In the data rows, the value 50 means zero.
Some points, one per row:
48 53 50 55 36 73 69 50 53 47 58 44 70 41 53 46 45 46 56 48 57 56 59 45 37 51 43 40 43 52 58 30 45 56 39 60 72 60 61 64 61 38 43 56 50 45
53 64 99 52 58 65 51 56 59 49 54 31 48 58 52 63 55 56 67 48 70 71 46 46 33 50 51 45 43 58 65 53 43 69 47 50 54 53 51 65 52 29 59 29 47 39
36 83 94 22 54 52 47 55 44 20 59 41 32 59 50 51 43 43 36 66 70 72 49 42 23 68 52 53 45 47 51 38 62 82 61 60 43 42 46 58 41 57 36 53 52 51
41 43 34 38  9 57 40 45 56 56 57 91 41 51 59 53 25 52 35 68 25 33 41 41 56 29 36 68 48 23 53 51 54 37 67 61 40 43 55 39 54 65 38 71 61 88
68 41 40 59 47 60 74 63 65 52 37 57 76 92 63 48 45 52 60 52 48 44 60 47 36 40 35 49 61 46 40 36 45 43 46 62 66 66 50 68 67 56 49 50 48 41
49 61 63 50 94 37 44 35 54 69 50 34 35 42 45 41 50 35 25 65 59 61 73 29 71 43 58 33 39 50 60 68 28 52 59 45 51 64 51 58 39 29 45 38 46 47
39 51 59 57 48 44 60 54 44 37 56 39 54 50 10 45 59 53 40 34 51 59 39 44 55 50 40 33 35 72 54 50 59 56 36 54 78 37 53 60 48 33 53 64 39 35
55 36 41 54 51 60 62 18 57 47 77 50 66 20 55 30 44  0 44 49 38 43 37 55 71 49 54 50 54 39 60 50 54 51 55 43 62 70 60 55 34 51 59 67 57 55
43 38 43 59 51 62 72 46 48 48 37 53 70 47 66 39 46 54 57 46 43 46 63 41 53 42 56 39 41 50 51 40 42 48 47 53 67 60 55 65 59 42 53 54 30 43
52 53 52 43 61 48 49 52 33 47 51 46 51 22 65 44 71 48 48 34 47 56 63 73 59 58 55 70 46 60 44 36 61 50 43 40 47 45 64 47 45 58 58 46 54 71
59 64 50 27 48 44 38 40 53 54 49 56 41 54 61 63 18 59 40 67 58 52 35 42 49 42 77 78 57 35 54 60 50 42 83 36 44 43 56 49 45 58 45 59 59 83
55 55 43 58 47  4 65 51 55 44 43 43 65 99 59 66 53 68 64 42 55 50 52 35 56 46 45 43 45 68 54 43 42 52 47 55 60 35 59 64 66 43 42 47 43 36
34 23 47 71 50 49 55 64 12 48 52 58 43 64 41 46 64 34 44 42 28 45 67 59 73 52 46 28 22 51 35 26 65 41 32 53 55 44 53 50 58 45 48 68 46 37
52 24 39 74 35 54 75 26 66 44 63 64 80 25 44 37 60 27 58 56 40  6 54 42 56 31 57 43 44 58 81 34 36 43 46 63 60 44 52 51 71 55 36 56 46 40
64 51 47 63 48 54 49 58 88 52 54 49 59 41 54 55 53 59 58 39 52 53 30 51 44 28 25 50 53 49 56 57 66 45 45 41 56 47 64 57 64 46 56 22 60 42
52 48 41 62 41 53 75 50 53 53 56 56 71 55 51 51 47 48 63 48 55 55 69 41 43 46 50 33 42 45 51 37 49 54 35 65 57 55 46 61 64 43 46 52 45 36
57 54 58 48 71 46 52 81 36 42 44 43 52 44 53 48 76 49 33 34 54 52 63 88 42 66 43 69 50 64 35 20 55 46 45 47 33 39 55 39 17 56 75 37 59 62
56 45 43 57 49 50 65 56 52 58 32 49 65 51 24 58 47 58 52 43 48 48 60 41 60 36 48 40 48 54 48 36 44 25 44 43 65 60 53 64 61 44 49 53 45 47
46 59 46 21 55 44 37 75 51 56 50 24 43 55 37 69 27 55 46 45 63 59 57 55 19 58 42 62 61 47 50 69 35 67 48 60 67 56 49 55 37 43 47  2 46 76
79 53 52 54 51 43 55 68 69 55 76 45 62 99 97 59 47 37 72 51 73 50 32 49 23 53  5 56 67 44 57 53 39 57 52 54 68 69 53 68 64 48 38 53 59 44
Then 16 other points, each followed by its number:
60 17 33 62 48 53 34 76 41 44 42 74 46 57 39 31 66 46 50 42  9 27 29 67 55 51 68 72 51 54 31 53 61 29 50 57 50 31 59 43 39 94 60 65 52 56 0
61 38 43 57 50 53 55 40 54 50 54 51 62 48 50 49 47 46 43 42 44 44 33 56 61 45 28 53 55 42 59 51 52 48 55  8 61 80 72 56 33 47 60 62 57 56 1
64 33 52 50 59 73 52 55 40 43 14 55 55 46 54 35 81 56 49 40 41 49 61 96 53 53 50 87 52 58 29 31 59 42 54 45 47 50 52 49 38 91 99 48 54 71 2
54 60 51 27 75 56 38 44 61 69 60 34 38 40 19 20 35  0 71 64 81 55 40 50 25 49 81 53 60 41 51 60 36 66 56 59 33 68 52 50 49 41 33 20 59 67 3
51 63 57 52 54 75 45 38 65 72 58 41 42 42 40 47 54 47 39 69 57 61 67 40 43 42 46 42 45 40 56 62 29 67 66 43 50 60 56 62 41 36 55 40 49 44 4
45 32 15 49 29 34 46 64 39 65 51 59 44 46 59 73 36 69 60 46 42 23 70 41 44 68  9 48 99 50 44 68 32 50 45 62 31 69  0 27 71 49 24 22 38 53 5
 8 59 47 39 58 56 45 59 47 29 40 60 38 54 58 31 46 55 35 80 44 47 41 36 43 47 43 53 47 40 38 55 64 55 74 74 24 44 44 33 39 69 51 50 47 47 6
49 39 44 68 41 61 80 40 55 36 52 57 65 53 38 58 57 39 50 50 40 42 49 43 54 36 87 41 40 60 51 47 56 46 45 57 64 43 48 59 51 50 59 63 34 35 7
47 46 47 44  0 49 39 86 59 70 53 61 39 70 49 52 35 74 61 44 45 23 42 53 33 39 44 43 43 33 58 46 32 17 34 80 41 66 53 41 91 47 45 41 65 50 8
45 52 44 55 41  5 34 43 57 65 94 45 39 23 50 17 41 41 32 53 50 53 68 31 57 56 35 28 38 43 96 65 30 52 50 52 52 60 67 57 49 35  8 42 57 45 9
50 45 46 66 46 54 60 62 23 44 63 55 50 41 28 46 58 36 52 48 50 53 64 65 49 59 76 35 38 51 43 35 65 43 36 55 55 38 47 57 52 45 52 63 45 36 10
50 39 36 64 46 49 54 47 31 42 59 60 51 48 70 61 59 51 51 39 42 45 67 68 52 54 54 43 45 52 43 37 66 44 41 64 57 42 47 54 56 48 55 63 40 36 11
66 51 45 61 38 25 44 36 57 59 75 59 53 52 71 39 48 52 80 44 48 52 40 46 72 46 53 46 53 44 56 65 48 46 53 34 55 48 60 53 59 48 42 39 61 41 12
49 62 63 45 76 41 43 61 29 34 45 27 25 56 50 67 68 48 39 45 69 95 42 59 18 90 79 52 39 99 24 53 67 65 35 70 49 37 45 66 24 49 43 47 29 54 13
49 47 48 65 50 46 68 59 48 35 57 45 59 47 55 50 54 33 45 48 53 53 41 46 44 48 63 34 40 57 55 49 61 43 36 55 72 42 45 63 44 44 54 61 34 38 14
54 50 44 33 48 42 31 68 37 66 52 62 46 49 46 60 31 50 47 61 42 43 58 43 48 53 59 70 54 22 13 71 48 46 55 50 48 41 54 52 31 64 47 37 58 83 15
Which three of these numbered points are nearest to each point below by angle, seen from the average point of the first points? Their numbers follow each, nearest first.
62 99 90  0 75 37 31 52 55 52 55 38 40 53 43 58 33 50 44 59 85 83 29 45 50 51 63 76 58 36 55 57 51 65 76 12 37 39 51 50 39 49 49 53 65 87 > 3 15 4
72 34 31 62 53 69 50 50 47 47 19 71 56 42 96 58 57 60 55 38 29 37 59 96 52 45 77 65 63 45 28 32 65 23 56 45 46 36 55 44 51 66 86 68 54 45 > 2 11 0
49 70 51 53 65 68 46  0 57 69 46 40 36 40 61  0 47 52 34 72 53 62 69 34 63 44 23 37 41 48 44 72 37 65 64 48 51 62 60 62 36 36 49 41 42 46 > 4 9 3
56 53 48 50 52 47 60 55 76 51 40 39 72 50 56 58 51 60 53 47 59 42 53 46 30 42 44 44 49 54 61 32 38 55 42 53 55 62 59 62 56 41 45 40 47 45 > 8 5 4
57 58 59 46 50 65 67 35 53 45 39 32 67 61 40 76 51 59 56 40 61 54 57 42 55 56 49 46 49 62 49 33 34 53 47 44 61 62 59 60 57 35 58 42 53 45 > 4 7 13
34 52 76 57 50 56 76 42 41 41 51 42 53 52 35 55 68 55 39 37 61 70 50 38 55 35 41 21 12 83 54 44 53 50  4 47 61 41 49 62 54 27 49 56 29 32 > 14 7 10
52 62 69 53 71 25 38 51 41 23 51 21 37 61 55 63 59 51 47 46 72 67 46 53 43 87 55 45 65 85 41 59 55 93 36 59 54 40  0 46 46 41 40 32 21 35 > 13 5 14
57 64 50 55 53 49 61 58 61 56 53 39 73 28 51 49 46 69 65 45 62 60 61 43 34 45 49 44 48 50 63 41 53 54 40 54 56 54 62 67 66 35 47 48 46 42 > 9 4 8
62 56 55 36 67 53 37 68 49 66 44 50 45 53 58 47 28 48 70 52 51 51 59 49 41 61 43 63 66 25 33 72 32 57 56 52 37 60 53 46 43 53 66 41 69 62 > 15 3 5
48 41 38 53 47 51 62 49 29 45 46 52 53 46 54 49 74 54 32 40 44 45 68 77 54 54 48 61 44 68 48 28 55 41 44 58 36 39 63 32 28 58 46 38 57 58 > 2 11 0
35 54 45 36 45 63 42 53 54 40 52 54 42 56 49 43 41 45 41 73 48 54 42 43 47 46 57 63 50 37 60 43 64 48 95 51 42 43 68 44 42 72 43 65 61 56 > 6 15 0
79 32 35 55 51 74 35 31 44 38 50 57 47 42 49 48 74 45 56 45 38 42 35 74 78 58 55 99 65 58 40 55 61 48 62 29 49 39 63 53 45 77 65 57 63 61 > 2 0 1
